0: [ 0.3  2.4 -0.5  0.4  0.1  1.6  1.4  1.   1.7  3.   0.7 -0.1 -0.2  0.1
  1.1  1.2  0.3  1.5 -0.1  1.7  1.1  1.4  0.4  0.4  0.7  0.7  0.8  0.
  0.6  0.  -0.7 -1. ]
1: [ 0.4  3.   0.2  0.5  1.1  1.7  1.8  1.8  4.3  2.7  0.6  2.7  1.4  0.4
  1.9  1.6  0.6  2.   0.9  2.7  2.   1.8  0.   0.9  2.1  1.5  1.2  2.3
  0.9  1.8 -0.1  0.3]
2: [ 0.4 -0.3 -0.1  0.1 -1.1  0.6  0.4  0.2 -2.2  0.3 -0.6 -0.8 -0.6 -0.2
 -1.8 -0.1  0.2 -0.4 -1.5 -0.8 -0.3 -0.4 -0.7 -0.1 -1.3 -0.4 -0.3 -0.5
 -1.2 -0.5 -0.9 -0.3]
3: [-0.2 -1.6 -0.6 -0.3 -0.7  0.7  0.7 -0.4 -1.6  0.2 -0.2 -1.5 -1.2  0.3
 -1.3 -0.3  0.1 -0.8  0.4 -1.3  0.1  0.9 -0.4 -0.2 -1.7 -0.6 -0.4 -0.3
 -1.5 -0.7 -1.3 -1.2]
4: [-0.1 -0.3 -0.2  0.  -1.9  1.   2.2 -0.3 -2.2  0.6  0.2 -1.6 -0.9 -0.4
 -0.7 -0.5  0.2  0.2 -0.8 -0.2 -1.  -0.1 -0.3  0.1 -0.1  0.4  0.2 -0.7
 -0.4 -0.7 -1.1 -1.1]
5: [ 0.4  1.3 -0.1  0.1  0.2  1.6  1.   1.2  1.   1.8  0.2  0.1 -0.2  0.6
  0.5  1.   0.1  1.  -0.5  1.   0.7  0.8 -0.5  0.7  0.1  1.2  0.5  0.8
  0.1  0.1 -1.9 -0.3]
6: [ 0.   0.4 -0.2 -0.4 -0.6  1.7  1.  -0.2 -0.7  0.9 -0.1 -1.3 -0.9 -0.7
  0.   0.7  0.4 -0.2 -0.2  0.   0.4  0.3 -0.2  0.5 -0.7  0.1  0.2 -0.3
 -0.6  0.3 -1.6 -0.9]
7: [-0.3  1.3  0.8  0.7  0.2  1.2  1.1  0.3  0.5  0.8  0.1 -0.3  0.   0.
 -0.8  0.5  0.2  0.6 -0.5  1.2  0.4  0.8  0.2  0.6  1.5  0.6  1.1  0.2
  0.8 -0.3 -0.8 -0.4]
8: [ 0.1  1.4 -0.4  0.2 -0.5  1.2  0.8  0.6  0.8  1.7  0.1 -1.  -0.9  0.
 -0.2  0.6 -0.2 -0.8 -1.1  0.4  0.   0.9 -0.5  0.6 -0.8 -0.5  0.3 -0.2
 -0.8 -0.8 -1.5 -0.8]
9: [-0.1  1.  -0.3  0.  -0.5  1.2  1.2  0.6 -0.9  1.5  0.1 -0.6 -0.3 -0.3
 -0.8  0.3  0.   0.7 -0.9  0.9  0.4  0.6  0.1  0.4  0.4 -0.8 -0.2  0.2
 -0.1 -0.2 -1.5 -0.4]
10: [ 0.5 -1.4 -0.3 -0.6 -1.6  0.3  0.3 -1.2 -2.2  0.5 -0.3 -1.5 -2.2 -0.8
 -1.7 -0.3  0.3 -0.9 -1.3 -1.1 -0.3 -0.5 -1.1 -0.3 -1.7 -0.5 -0.3 -1.8
 -1.2 -1.1 -1.9 -1.5]
11: [ 0.7  2.   0.2  0.4  1.   1.2  1.   1.2  1.7  1.6 -0.3  1.2  0.3  0.1
  0.4  1.2  0.6  1.3 -0.2  1.7  1.3  1.   0.2  0.5  1.5  1.   1.5  1.2
  0.6  0.4 -0.3 -0.1]
12: [-0.3 -0.9 -0.4 -0.7 -1.6  0.3  0.8 -1.3 -2.9  0.4  0.1 -2.8 -2.1 -0.7
 -2.1  0.   0.1 -2.2 -1.5 -0.1 -1.  -0.5 -1.1 -0.1 -0.9 -1.2 -1.3 -1.4
 -1.3 -1.3 -1.7 -2.3]
13: [-0.1  0.1 -0.3  0.2 -0.8  1.3  0.2 -0.1 -1.3  1.1  0.4 -0.4  0.2  0.
 -0.7 -0.1  0.1 -0.3  0.  -0.1  0.2  0.3  0.  -0.2 -0.4  0.3  0.2 -0.7
 -0.5  0.5 -1.6 -0.8]
14: [ 0.1 -0.5 -0.8 -0.6 -1.3  0.3  0.9 -0.7 -1.7  1.5 -0.5 -2.1 -1.3 -0.5
 -1.   0.   0.5 -1.3 -1.9  0.2  0.  -0.4  0.2  0.7 -1.1 -0.3 -0.7 -1.
 -0.5 -1.1 -0.6 -1.5]
15: [ 0.3  2.3  0.6  0.1  0.2  1.7  1.1  1.   1.   1.9 -0.5 -0.5 -0.3 -0.1
  0.7  0.8  0.6  0.5 -0.9  0.8  1.2  0.7  0.   1.2  1.3  1.2  0.2  1.3
  0.7 -0.8 -0.9 -0.1]

[ 0.   1.1  0.   0.2  0.3  0.9  0.6  0.2  0.   1.6  0.2  0.6 -0.6  0.3
  0.3  0.8  0.1  1.  -0.1  0.5  1.5  0.5  0.1  0.9 -0.9  0.5  0.9 -0.4
 -1.1 -0.1 -0.6 -0.6] 5 6 9
[-0.3 -2.9 -0.9 -0.4 -3.5 -0.3  0.6 -2.3 -4.  -1.  -0.9 -5.  -3.3 -0.8
 -3.8 -1.3 -0.8 -2.6 -3.6 -1.5 -2.  -0.7 -1.7  0.1 -1.9 -1.  -1.5 -2.
 -1.5 -2.1 -2.4 -1.1] 12 10 14
[ 0.6  1.3  0.4  0.2  0.1  1.7  1.2  0.3  0.2  1.4  0.2 -0.3 -0.3  0.
 -0.1  0.3  0.4  0.8  0.   1.5  0.8  0.6 -0.1  0.8  1.4  1.   0.5  0.
  0.5  0.  -1.1 -0.1] 7 5 15
[ 0.8  0.4 -0.2  0.  -1.2  1.4  0.4 -0.7 -0.6  0.5 -0.7 -2.5 -1.  -0.1
 -1.5 -0.2  0.2 -0.8 -0.8 -0.3 -0.1  0.8  0.   0.  -1.9 -0.2  0.5  0.5
 -0.9 -0.3 -1.3 -0.9] 6 2 3
[ 0.3  0.1 -0.3  0.  -0.1  0.7  0.9 -0.2 -1.8 -0.1  0.4  0.2  0.1  0.1
 -1.5 -0.3  0.1  0.6 -0.2 -0.4  0.4  0.4 -0.6  0.2 -0.8  0.5  0.8 -0.6
 -0.1 -0.3 -1.1 -1.1] 13 2 6
[-0.2  1.1  0.4 -0.6 -0.2  1.3  0.6  0.4  1.1  1.4 -0.2 -0.5 -1.1 -0.6
 -0.3  0.8  0.1 -1.  -0.9  0.2  0.1  1.5 -0.7  0.6 -0.9  0.  -0.4  0.5
 -0.7 -1.3 -0.4 -1.2] 8 6 9
[ 1.   2.9 -0.2  0.8  1.1  1.7  1.8  1.5  1.6  2.1  0.6  3.2  0.6 -0.4
  1.1  1.3  0.4  0.7  0.4  1.4  1.7  1.   0.5  0.7  0.7  0.7  1.   0.3
  0.3  0.5 -1.6 -0.4] 11 0 5
[ 0.5  3.1 -0.4  0.2  1.2  2.5  1.   1.1  2.8  2.9 -0.1  0.6  0.4  0.1
  1.2  1.4  0.3  0.7 -0.8  2.1  2.4  0.8 -0.1  1.5  1.8  0.8  0.7  2.
  0.7  0.6 -0.6  0.7] 11 15 0
[ 0.2  0.2 -0.4 -0.2 -0.7  0.8  0.7 -0.4 -0.2  1.   0.2 -0.3 -1.2 -0.8
 -0.9 -0.1  0.4 -0.5 -0.9 -0.4  0.4  0.6 -0.3  0.4 -0.6  0.1  1.  -0.6
 -1.1 -0.6 -0.4 -0.2] 6 13 8
[-0.1 -0.6 -0.7  0.3 -1.5  0.7  0.2 -1.2 -2.3 -0.1 -0.9 -2.6 -1.8 -0.4
 -1.8 -0.3  0.1 -1.4 -1.8 -0.6 -1.1  0.3 -0.5 -0.4 -2.4  0.  -0.3 -0.9
 -2.  -0.9 -1.4 -1.2] 10 12 2
[ 0.7  0.4  0.5  1.  -0.5  1.3  0.7  0.   0.8  1.5 -0.1 -0.6 -0.5  0.1
 -0.1  0.6  0.1  0.6 -0.4  0.2  1.2  0.   0.9  0.5  1.   0.3  0.9 -0.1
  0.2  0.  -1.1 -0.9] 7 9 5
[ 0.  -0.3  0.   0.2 -0.8  0.7  0.2  0.4 -1.   0.9  0.1 -0.5 -0.5 -0.6
 -1.5 -0.1  0.6 -0.1 -0.8 -0.3  0.6  0.6 -1.1  0.3 -2.   0.6  0.2  0.
 -0.9 -0.6 -0.9 -0.7] 2 13 6
[ 0.1  3.   0.1  0.2  0.9  2.1  1.1  1.3  2.   1.8  0.6  1.5  0.5  0.3
  1.   1.   0.5  1.1  0.2  2.2  1.2  0.9  0.8  1.   1.2  1.1  1.9  0.8
  0.2  0.3 -0.7  0.1] 11 0 5
[ 0.1  0.7 -0.3  0.1 -0.1  1.2  0.4  0.4  0.4  0.8  0.5 -0.5 -0.4 -0.3
  0.2  1.3  0.5  0.1 -0.6  0.6  1.1  0.6  0.1 -0.3 -1.4  0.5 -0.2  0.4
 -1.1  0.1 -1.1 -0.6] 6 8 13
